(in the rows, 128 means zero)
Rows swapped in pairs by one turn or mirror: which row each one swaps with:
The rows were stretched afterwards, more along some directions than others.
z_553: [100 125 118 112 109  99 124 121 132 133 135 105 124 145 113 155 144 130]
z_611: [116 157 127 108 110 108 162 156 122 136 143  95 129 151 154 115 142 129]
z_693: [147 149 129 106 150 121 142 162  94 119  94  91 128 106 118 127 124 197]
z_432: [177 157 127 140 118 126 146  92 102 157 140 129 162 110 103 132 119 136]
z_736: [ 91 154 111  99 103 109 141 140 149 108 108 115 107 165 131 131 128 130]
z_975: [155 117 127 113 137 129 153 131  91 145 146 123 135 132  94 127 138 133]
z_705: [112 111 152 105 122 125 137 142 112 128 111 149 105 133 135  89 112 165]
z_873: [182 121 160 121 146 138 134 175 115 150  99 131 143 120 133 119 105 140]
z_957: [116 148 128 124 133 107 111 113 115 133 151 125 133 118  96 122 149 171]
z_632: [164 137 153 116 111 117 147 100  98 151 112 145 144 125  99 126 120 145]
z_111: [ 83 150 117 104 101 110 133 101 147 126 145 122 131 158 124 113 127 130]
z_915: [101 127 162  97 122 125 164 139 126  77  85  98 123 112 130 133 116 123]
z_348: [129 120 166 113 130 148 162 149 145 113 126 147 152 157 126 101 117 170]
z_93: [169 150 107 115 146 127 118 143 101 154 101 135 103 113  97 136 142 191]
z_260: [120 103  85 111 141 105 120 131  96 148 120 145 100 155 115 125 139 155]
z_141: [147 146 130 126 155 122 116 133 107 124 127 103 143 106 147 109  93 127]
z_405: [137 119 107 137 144 126 121 145 116 165 146 114 111 101 146 119 138 157]
z_918: [121 130 153 105 116 105 146 135 120 110 120 111 120 137 152 121 145 130]
z_639: [132 154 139  99 101 122 150 112 123 130 126 140 152 155  88 131 111 136]
z_387: [138 127 178  96 134 109 137 162 103 105 117 107 115  93 139 105 129 153]
z_673: [114 144 140 122 152 124 130 170 113 133 116  97 138 102 123 116 114 181]
z_703: [ 85 114 146 102 129 119 134 123 136 110 132 145 101 146 134  85 128 118]
z_70: [121 136 157 127 134 122 149 105 121 117 172 100 140  99 138  94 120 143]
z_833: [111 115 144  89 126 132 171 130 113  80 140 118 127 150 123  92 113 120]
z_789: [124 133 150  94 111 125 140 138 126 113 105 158 131 168  91 122 133 170]
z_503: [137 120 111 112 165 120 123 170 115 135  76 142  92 132  85 142 130 187]
z_496: [196 136 143 134 128 146 144 131  90 144 126 133 140 108 127 119 114 146]
z_250: [ 96 109 138 119 143 108 125 119 119 124 165 139 150 142 101 116 153 145]
z_229: [130 126 121 122 146 143 123 136 125 136  96 157  96 103 100 121 141 186]
z_295: [150 135 166 104 134 143 149 166 123 111 120 135 129 142 161  78 106 132]
z_153: [ 92 106  98 104 150 119 119 160 130 117 121 152  75 157 107 110 166 175]
z_366: [114 147 118 102 158 133 131 159 129 118  88 119 131 135  86 132 105 154]
z_154: [109 125 127 130 124 124 152 126 142 112 125  96 141 124 161 134 122 128]
z_647: [119 129 129 137 100 105 138  98 131 154 163 122 173 158 142 137 131  95]
z_896: [124 115 119 109 124 128 125 157 135 154 134 155  98 158  96 128 173 181]
z_937: [136 136 148 111 109 119 140 126 113 137 132 142  98 128 161  78 146 180]
z_977: [101 144 151 127 121  98 139 140 144 129 140 112 102 126 160 108 148 131]
z_367: [156 149 135 124 134 115  98 151 122 157 103 145 130 105 120 127 122 190]
z_69: [144 138 153 136 145 106 137 119  98 147 144 106 162  97 107 128 146 150]
z_795: [159 135 158 143 139 106 118 124 108 154 154  89 141  76 166 109 112 100]
z_362: [122 107 152 101 112 128 169 164 126 114 114 102 125 142 166 120 116 115]
z_864: [151 131 162 147 119 121 145 123 112 122 149 100 175 116 170 125 121 105]
z_242: [130 109 168 127 120 113 167 110 110 108 152 119 169 134 138 114 139 103]
z_546: [ 96 105 123  82 147 135 143 157 124 106 121 145 108 165  84 105 147 174]
z_917: [140 112 143 107 130 152 173 149 123 113 125 130  92 121 141  95 141 158]
z_827: [103 141 119 131 118 128 134 119 153 129 161 140 157 161 142 101 127 139]

Swapped with z_705: z_673
Swapped with z_864: z_496
Swapped with z_703: z_366
Swapped with z_957: z_789

